In the data rows, 128 means zero.
Every row has a hidden score from 0 to 30. What is each row's score? 15 is about the middle. The score is a weighted sum of the row's numbers plus the product of two more (or one squared), each taken from its middle value.
[114 123 144 112 117 111 119 128 130 113 153 113 127 125 118 111 119 117 128 119 148 148 126 114 113 123 140 122] 15
[111 126 140 120 112 126 159 114 130 141 116 113 119 130 118 123 106 127 127 133 127 134 118 110 125 122 110 124] 18
[145 156 118 135 146 133 108 169 127 147 106 136 127 137 142 125 135 136 113 116 101 107 110 147 143 135 126 143] 10
[111 169 118 139 133 168 157 110 146 171 161 139 102 134  95 135 123 111 163  99  97 140 108 164 116 126  95 132] 6
[ 98 162 176 124 124 125  85 102 122 139 119 142 135 145 146 156 125 116 111 133 114 105 140 140 125 136 163 151] 12
[ 97 114 121 125 168 130 145 119 156 169 152 138 119 110  91 135 131 155 129 115 150 137 109 132 136 101 120 159] 20
[152 155 141 144 142 149 127 119 136 119 137 115 145 119 106 115 149 117 152 122 103 127 111 172 146 161 130 124] 11
[137 125 108 133 138 141 127 119 155 144 124 107 123 112 119 143 168 121 153 121 128 119 113 142 156 104 127 165] 16
[112 169 140 123 134 130 106 115  91 128 137 147 110 160 134 160 107 116 133 157 106 110 150 142 131 127 138 140] 20
[107 160 142 155 179 125  59 147 125 105  81 163 169 138 150 138 167 139 113 142  86  94  99 162 149 172 130 185] 10
[139 115 120 122 146 131 138 145 138 126 131 115 122 111 119 129 128 138 127 152 133 156 134 114 118 124 132 110] 22
[152 143 116 122 151 147 114 105 144 157 136 157 121 119 135 133 126 159 136 129 148 121 121 165 155 126 112 141] 16
[162 163 142 128 154 147 105 124 132 150 120 152 153 184 157 135 172 116 125  92  72  81 113 143 120 106 150 153] 13
[157 136 136 116 117 111 145  73 162 180 123 114  66  84  85 157 134  94 148 131 189 109  70 104  97 139  89 102] 15
[143 131 150 105 136 144 154 106 156 180 111 126  90 102  88 162 167  97 167 110 163 141 101 131 101 170 106 143] 13
[161 111 161 121 155 120 144 108 149 130 119 103 155 130 112 122 158 137 132 125 165 161  79 119 100 126 115 127] 20
[107 137 135 111 191 154 129  85 195 212 103 186  91 114  82 155 162 184 122  66 124 137 115 105 109 137  88 167] 11
[155 184 112 124 142 153 142 102 152 154 151 138 135 191 160 146 179 106  82  83  89  98  91 175 130 102 151 119] 12
[126 138 131 137 139 134 109 138 120 111 122 125 161 126 151 102 118 137 112 136 102 129 171 130 144 104 142 125] 15
[130 127 135 127 143 136  82 166  98  83 102 123 147 131 143 132 140 149 116 142 104 101 142 137 164 141 176 168] 23
[108 169 146 143 107 134 128 129  91 119 165  99 111 110 102 155 112  89 161 148 121 142 134 138 131 107 145 111] 22
[132 155 127 126 144 105 135 133 123 129 105 133 112 153 155 129 147 113 128 100 129 144 134 152 132 148 126 118] 4
[116 130 113 125 116 122 193 110 151 160 164 119  95 137  84 148 102 114 148 116 173 145  82 130 115  93 108  68] 19
[120 110  91 141 104 114 115 168 101 111 170 132 153 146 171 137 100 148 105 159 129 121 144 146 149 121 151 118] 12
[152 144 113 127 128 139 133 115 130 127 131 142 147 101 138 122 110 118 123 122 126 141 137 133 127 128 123 116] 12
[152 146 130 138 122 140 145  89 123 146 152 127 107 118 106 127 137 113 116 154 127 102 111 123 121 123 136 115] 28
[199 156  89 129  71 140 113 127 110  91 142  96 107 104 135 130 116  27 161 172 122  86 114 145 132 138 162 119] 12
[ 70 128 153 122 138 108 180 122 145 142 152 121 104 145  70 124 103 113 128 122 148 154 118 116  92 127  94  66] 19
[118 123 106 142  93 140 128 164 116 114 135 126 133 151 171 119 119 116 118 150 100 118 141 130 131 124 131 120] 12
[147  92 119 126 120  99 107 193 125 104 127 120 171 168 185 104 131 155  91 169 152  98 123 127 127 155 131 118] 15
[138 120 136 123  97 106 183  81 132 149 166 130 101 123 110 118  96 114 156 122 157 154 139 104 114 123  94  95] 19
[119 137 145 111  80 116 138 119 103 116  91 118 126 156 145 162 122 118 153 147 171 130 122 119 116 151 123 127] 20
[144 137 112 127 122 140 146  92 152 140 164 121 104 138 114 126 132 112 125 109 130 127 110 137 148 128 142 109] 16
[114 150 106 126  66 130 104 146 105 107 150 109  89 115 127 134 124 118 139 133  96  99 148 131 143  98 152 151] 18
[160 135 146 122 126 118 113 119 141 137 114 154 129 117 112 134  99 109 159 122 143 126 117 133 115 119 111 109] 8
[144 109 108 125 127 125 161 140 134 152 118 111 128 114 145 135 129 131 115 119 140 136 126 120 120 111 128 121] 14
[117 125 149 142 129 134  87 152 117 108  67 135 147 102 119 124 137 147 128 147 125 127 141 139 128 175  94 137] 12
[104 135 175 134 117 135  71 169 107  93  62 141 147  94 147 117 124 163 162 154 134 115 144 122 145 173 103 180] 16
[134 120 126 124 105 131 171 132 151 147 131 134 114 123 102 114  98 122 141 130 140 144 140 114 120 116 118 105] 16
[140 132 129 114 155 136 166 118 131 155 158 139 127 166 114 131 158 147 128  68 119 158 147 159 118  95 160 106] 22
[116 133 165 120 125 115 149 118 139 148 125 123 120 151 108 156 126 107 121 125 144 166 118 153 128 139  93 116] 10
[112 146 132 132 120 136 115 153 134 121 111 128 125 136 139 146 152 113 134 142 110 114 124 143 143 127 135 136] 21
[120 108 139 136 139 126 135 128 149 127 139 117 157 109 124 122 144 148 106 114 135 138 122 119 128 117 148 123] 15
[ 91  96 113 123 109 119 159 120 143 129 157 134  81  99 104 143 102 109 141 133 149 163 136  75 120 115 113  88] 12
[128  97 138 127 130 112 134 117 103 130 139 111 119 103 110 137 112 107 133 143 167 133 163 117 127 135 151 128] 19
[125 136 102 138 124 150 115 146 133 135 137 128 127 138 137 114 100 140 105 123 119 107 128 123 144 131 118 129] 12
[102  85 136 124  99 120 167 118 111 142 143 129  78  66  84 103  50 121 172 147 174 183 169  79 113 107  99  68] 17
[100 148 126 126 127 150  99 151 120 156 128 155 107 109 130 134 119 127 117 127 105 126 149 126 111 131 126 148] 11
[111 149 148 141 139 139  91 118 146 149 102 189 104  88  97 154 112 134 128 118 130  95 114 104 125 138 120 195] 20
[137 119 164 123 147 107 119 105 155 132 100 133 136 145 125 115 111 115 136 126 172 135  89 138 122 130 101 121] 9
[146 150 123 135 126 150 107 116  89  82 125 107 141 119 134 103 138  88 156 157  99 103 145 170 157 136 177 124] 22
[151 122 115 124  93 116 134 116 130 109 128 112 124 126 125 167 123 115 149 140 146  97 116 122 152 140 127 110] 13
[ 93 175 131 123 109 154 137  81 116 149 152 139  83 115  79 143 117  81 157 116  97 164 144 129 128 106  97 129] 19
[ 84 100 140 142 185 152 132 136 141 132 124 120 134 110 111 106 166 171 132  84  89 160 142 126 135 116 157 150] 15
[120 147 144 143 108 122 141 105  91 102 165 111 114  95 104 122  91  78 180 149 122 157 158 138 122 104 132 102] 14
[117 124 154 119 172 125 138  96 169 167  87 157 101 116  91 165 148 171 137  85 162 160 117 110 109 136  79 143] 11
[137 120 143 130 141 151 129 126 121 138 106 110 149 149 131 120 146 140 100 130 123 147 118 144 120 142 101 132] 18
[136 152 116 149 147 132 126 104 144 129 156 146 146 143 127 116 134 111 114 133 138 106 102 125 113 125 115 123] 13
[147 156 105 128 120 180 134  98 137 168  87 123 101 107  84 129 142  91 164 117 119 154  76 136 106 178  90 148] 14
[147 111 134 130 154 106 134 134 125 130 145 105 141 115 142 135 145 137 141 135 159 130 120 136 134 129 119 111] 15
[119 127 134 137 111 130 129 147 121 129 114 146 132 142 114 137 111 127 117 143 114 128 143 122 116 114 137 137] 19
[ 66 100 183 134 115  98  88 177  89  78  73 125 153  72 116 104 111 145 150 157 146 144 161  92 131 156 113 177] 22
[136 117 134 126 165 122 131  62 156 127 153 131 171 173 130 115 134 145 111  97 141 150 100 153 126 151 118 127] 20
[145 120 133 130 117 124 126  85 115 116 141 103 115 119 136 125 112 119 121 133 144 123 163 137 135  95 156 131] 23
[145  92 102 119 134 113 162 136 116 114 144  92 159 170 172  98 139 146  94 136 121 139 128 150 127  99 138  78] 20
[130 140 151 136 135 121 128 111 122 135 123 132 111 111 136 132 118 116 167 125 139 115 120 147 124 134 118 142] 7
[195 155  82 124 137 163 125 117 139 158 166 138 148 160 150 140 150 123 100 102  70  86  94 174 128 120 148 129] 9
[161 137 108 140 122 139 169 141 167 164 175 141 114 159  99 153 136  97 120 107 111 121 104 143 107 104 115 100] 7
[128 131 113 124 128 119 139 148 128 119 124 132 121 117 121 108 146 120 138 128 117 124  89 131 122 116 118 118] 18
[102 132 130 116 133 133 131 132 120 154 114 115 137 109 123 136 110 116 136 139 139 149 115 121 138 119 118 143] 21
[145 104 123 117 145 124 126 128 117 120 164 100 173 171 163  88 152 123 127 124 141 133 125 146 133 123 134 116] 16
[ 92 116 159 117 121 128 106 127 120 118 108 103 115 103 126 136 130 129 122 138 132 142 163  97 151 135 123 129] 17
[161  96 119 133 117 102 106 139 105  79 113 108 161 140 180 106 120 141 143 162 179 111 144 119 147 126 159 114] 18
[137 129 134 125 153 124 121 129 129 118 125 137 142 101 121 121 110 145 123 133 159 160 132 125 136 138 120  94] 15
[107 166 106 122 106 134  95 149 104 127 129 167 100 123 140 139  79 107 129 155  87 112 163 135 123 105 131 150] 10
[146 149 102 138 133 134 119 128 149 118 136 137 140 145 147 122 138 111 141 133 115 105 112 128 132 100 155 159] 14
[ 93 123 155 105 135 114 139 117 167 179 101 170  94 135  98 133 122 158 113  85 151 146 115  80  86 121  76 141] 14
[106  75 136 135  96 107 140 131 125  78 139 110 110  70  99 147 121 127 144 165 172 150 139  73 129 101 128 152] 25
[154  80  98 129 120 105 158 132 142  93 138 100 139 104 128 102 165 131 121 116 146 149  92 115 103 146 128 114] 10
[162  76 116 126 120 109 118 149 136  82 113  89 175 170 189 124 163 151  84 118 136 113 103 122 137 145 165 116] 8
[129 152 162 153  99 141 131 122  80 110 128 105 117 110 123 122  88  81 164 153 135 128 156 169 135 125 104  83] 15
[109 107 142 142 156 117 124 123 137 103 127 140 161 140 156 120 139 182 126  89 119 145 185 105 126 105 134 150] 18
[119 127 101 128 126 130 130 107 129 126 143 137 117 139 119 133 120 116 125 134 123 131 130 102 107 117 130 125] 14
[121 158 145 131 146 146 131 132 142 146 123 163 100 115 102 144 130 120 141 122 113 110 113 138 114 125 108 127] 18
[126 109 130 140 105  96 117 129 150 107 144 115 145 120 124 143 144 105 162 130 144 116 108 138 162 112 150 143] 12
[100 108 130 122 101 105 168 112 126 134 135 140 109 107  94 145 103 134 140 145 178 173 110  95 120 132 107 103] 21
[160 103 122 129  95 100  95 152 119  84 118 128 154 109 154 103 127 127 103 170 152 105 106 103 145 146 169 129] 21
[129 130 117 125 112 144 124 118 115 140 111 143 117 117 113 112 122 103 162 136 120 154 145 109 138 156 105 137] 23
[108 172 136 117  99 143  91 128 108 111 121 155 121 128 136 139 100 112 153 130  94  86 147 140 150 125 130 149] 13
[169 172 147 124 130 106 130 106 114 103 116 106  95 103  83 125 126  47 165 159 156 112  73 159 125 143 120  98] 20
[ 95 176 130 129 131 148 101 137 101 131 155 156 115 111 119 140  77 124 132 129  96  97 175 114 139 130 134 139] 13
[ 79 194 175 122 117 138  81 131  68 123 114 160 125 124 141 172 100 105 137 136  90 119 184 146 109 142 126 153] 14
[142 144 144 116 125 109 118 119 137 123 114 126 141 141 154 167 141 121 122 124 123 140 129 142 134 124 125 154] 8
[118 118 131 123  93 140 129 146 114 121 125 121 128 108 126 119 116 121 139 142 122 127 128  79 149 131 146 156] 29
[160  92  83 130 112 124 167 135 152 134 143 111 147 112 121  81 149 130 144 116 145 146  84 125 103  99 128  90] 15
[125 116 143 127 118 119 125 123 114 117 116 114 123 119 104 120  98 121 158 137 147 159 148 103 118 146 117 129] 19
[115 133 146 134 117 121 130 130 153 110  99 120 153 142 133 129 129 113 145 118 118 139 127 136 132 122 114 129] 6
[164 129 115 123 104 112 124 102  97 106 134 104 127 114 126 132 121 110 130 153 145 116 122 150 129 135 143 100] 17
[131 115 111 123 127 124 148 103 107 139 125 130 132 111 120 141 129 131 141 143 165 152 149 113 131 126 118  98] 26
[120 124 142 117 130 127 159 123 144 142 141 142 144 171 114 119 146 151  88  95 115 145 105 120  98 132 104 102] 15
[160 164 148 129 134 136 117  93 157 120 143 143 124 132 130 150 143 110 127 131 127 138 122 143 118 122 141 124] 10
[127 128 149 137 141 109 117  88 125 140 121 120 126 114 126 142 124 135 140 116 142 121 133 141 127 154 107 130] 4
[112 156 118 136 109 133 120 131 114 125 118 114 122 128 122 114 126 108 137 145 147 119  79 138 133 163 107 120] 16
[104 105 116 145 100 128 135 126 133 130 136 123 123 115 109 114 108 131 125 149 133 117 140  94 139 115 131 118] 19
[137 129 120 122  97 108 138 117 154 135 138 148  99 107 108 148  97 106 128 146 143 116  92  97 104 148  83 115] 5
[124 129 158 123 156 126 141 118 149 170 123 153 110 135 111 145 110 157 122 131 150 132 117 117 108 111  86 142] 16
[117 128 160 140 127 126 115 125 114 128 111 125 122 127 135 137 133 117 120 122 131 129 135 125 129 143 137 112] 11
[121 138 154 136 118 148 105 124 143 147  83 133 135 105 138 132 135 148 122 135 132 113 135 117 147 167  94 165] 14
[110 132 127 124 154 156 125 110 165 174 105 135  99 100 123 137 146 153 114 105 110 139 132 118 132 109 126 152] 12
[147 106 145 141 146 108 154 140 128 124 145 122 148 116 124 111 137 121 120 118 161 124 134 111 103 130 115 100] 13
[ 61 166 151 126  82 152 111 165  98 108  99 151  74  74  89 142 109  71 187 149 109 124 130 101 154 175 108 169] 18
[139 119 115 132  88 116 129 182  81 110 132 131 122 141 139  95 118 120 109 141 103 103 141 119 139 111 152 106] 24
[150 109 105 126 148 129 130 135 141 145 133 140 147 142 151 133 136 151  94 106 119 131 121 108  99  95 151 124] 12
[142  97 120 124 164 100 118 128 147 119 141 139 166 157 145 116 127 169  95 113 143 122 138 121 122 140 157 106] 7
[134 144  99 142 126 134 103 126 118 116 130 152 112 123 135 129 123 135 117 144  96 118 132 121 146 132 150 169] 22
[157 130  91 118 131 119 137 117 131 122 126  97 107 128 137 108 146 111 175 114 117 146 145 141 143 121 134 144] 19
[128 133 141 136 112 117 102 105 101  97 126 134 139 149 146 125 112 118 148 141 122 106 155 150 125 138 127 127] 9
[128 131 162 110 146 111 123 126 130 118 113 127 148 124 115 141 138 123 146 118 136 149 139 136 131 142 121 130] 13
[155 150 152 131  94 146 138  92 109  84 137  99 134 123  94 135 152  75 155 151 114 104 105 151 140 150 149 122] 26
[ 97 101 136 145 119 117 126 162 112 111 117 135 137 107 106 138 106 129 116 143 136 136 131  93 144 169 108 120] 14
[ 97 148 160 133 151 140 108 156 144 152 105 163 111 111  95 129 131 127 128 117 124 128 105  90 100 162  69 147] 10
[ 88  98 134 111 112  90 119 157 147 124 129 166 158 174 165 139  56 199  92 140 140 123 179  94 131  99 107 110] 6
[105 173 111 129 121 163 122 146  91 145 121 173 109 110 125 102  97 110 136 125  85 118 151 115 126 125 116 134] 20
[130 129 103 136 153 154 194  98 165 162 183  99 141 169 127 117 196 144  89  68 101 160 112 127 104  85 128 112] 16
[147 119  80 127 119 112 146 107 132 163 165 133 104 106 118 136 145 129 127 115 112 129 160 122 126  71 159 124] 17
[124 129 140 123 131 137 140 156 132 133 114 141 134 140 113 116 132 133 100 123 155 144 105 124 125 173 106 101] 17
[115 115 123 130 121 144 118 111 134 116 132 136 137  95 113 115 126 129 119 137 116 139 123 106 128 128 128 113] 18
[128 134 152 115 114 134 121 161 115 121 127 117 146 125 136 128 124 126 156 132 117 133 122 126 135 152 126 146] 14
[119 146 138 132 141 156 101 119 109 140 126 143 122 116 122 149 120 142 120 134 119 131 141 131 144 168 129 156] 17
[167 151 113 133  98 113  98 106  95 100 133 119 137 130 150 123 101  69 138 169 140 110 139 151 149 111 142  93] 15
[139 142 143 148 181 175 150 103 159 148 130 100 102  83  56 140 181  86 154  94 122 152  59 133 100 155 108 144] 13
[ 92 112 132 138 178 137 120 131 133 135 120 146 153 133 137  96 113 189 140  82  87 161 194 113 124 103 159 163] 27
[144 107 134 124 135 101 142 104 135 108 129 103 128 130 124 136 161 131 144 115 146 137 123 109 115 123 158 126] 14
[162 125 116 119 114 133 130 110 149 150 134 142 104 110 111 144 106 118 116 149 132 118 111 122 114 102 136 131] 17
[116 106 167 119 125 125 137 110  94 128 124 116 122 105 103 142  93 140 147 153 171 156 126  86 111 111 100 120] 29
[130 115 135 129 133 136 126 154 115 108 128  98 137 135 119 142 170 124 146 118 128 140 148 136 144 146 140 154] 19
[119 134 149 129 131 150 117 122  96 110 114 156 137 134 142 131 125 126 143 127 125 101 132 121 145 140 124 152] 24
[111 146 147 114 147 148 118 128 149 127 137 134 130 134 107 149 140 136 128 121 123 133 106 141 134 128 125 137] 17
[ 93 145 126 142 146 131  98 153 122 111 111 149 144 103 125 112 108 142 120 132 125 116 131 122 120 130 128 158] 13
[128  93 103 116 160 121 115 138 179 139 115 142 154 123 169 147 166 197  78  94 130 137 118 105 132 117 142 158] 7
[113 129 137 138 205 154 135  95 168 162 119 121 106 106  96 120 181 162 141  55 105 152  81 132 128 123 137 186] 24
